Some points, one per row:
[ 12   7 -10 -50 -26  20  -1  -9]
[ 30  11  -7  77  -9 -55  -4 -88]
[ 24  -3  -2  53  23  -9 -16   2]
[ 13 -11   9  98  20 -57  -5 -44]
[-12  27 -18 -61 -16  16   4  21]
[ -3 -11 -29  -9  27   9  10  13]
[ 43  -7  41  87  51 -49  22   8]
[ 16  -3  23  48 -13 -34   3 -35]
[ 39  -5  28  34  25 -22  16   5]
[ -1 -11   6  37 -15  -9 -10 -20]
[ 39   4  20  98  29 -54  -6 -28]
[-33 -22   0   0 -22   9 -25 -20]
[ 64  -1  -8  79  26 -51   8 -10]
10 more points follow, each with its number after it:
[-19   0  14 -23 -32  25  -1  -1] 0
[-15   1  -7 -35 -11  24  -9  -3] 1
[-53   8  -3 -19 -27  19  -3  -4] 2
[ 34 -19 -13  67   3 -44  -6 -42] 3
[-24  14  -8 -61  36   8  29  44] 4
[ 39  21 -19 -16  73 -31  32  65] 5
[-51  14   3 -48  22   1  27  46] 6
[-80   2 -20  20  26 -30  20  32] 7
[ 75  13 -11  75  30 -45   6  14] 8
[-26   5  -7 -41 -22  23  -7  -8] 9
Which of these numbered points is nearest to each point below by angle, seen from the average point of the first points? Its number follows each.
[-70  -6   3  15 -34 -20 -10 -13] > 2
[ 27  -7   6  60  17 -35   2   1] > 8
[-36  -2   6   0 -25   0  -8   0] > 2
[ 35   9 -11  83   8 -60   1 -53] > 3
[ 48  -3   8  56  50 -16 -13  26] > 8
[-43   7  17 -31  11   3   5  26] > 6
[-42  10  -7  23 -39  -5 -23 -53] > 2
Now 10 new points, numbered from 0 again:
[-61  22  -1 -23 -36  10  -1 -10] 0
[-42  13 -19 -49   3  17   3   7] 1
[  8  -3  13 -15  -9  25  -6  -2] 2
[ 36  -7 -21  92  11 -56   3 -53] 3
[ 22  13  12 -62 -20  18   2  21] 4
[-11  14 -15 -32 -21  20 -16 -13] 5
[  5   4   8 -40  -8  29   7  24] 6
[-41   4  -2 -45  -2  20   0  16] 7
[ 18   9  -4  25  10   4 -20 -30] 8
[ 52  -5 -11   3  20  -9   9   5] 9
The same question for these:
[ 46  -5  -3  76 -14 -27 -16 -43] > 3
[ 60  -7  23  83   1 -58   2 -53] > 3
[ 10 -22   6 -24  11   7  23  60] > 6
[ 56 -32 -11  21  14   4   9  31] > 9
[ 40  -9   0  55  18 -22 -10 -22] > 3
[ -1  -8  -2  54 -39 -13 -10 -30] > 0
[ 47 -41  31  52  17 -16   1  12] > 9
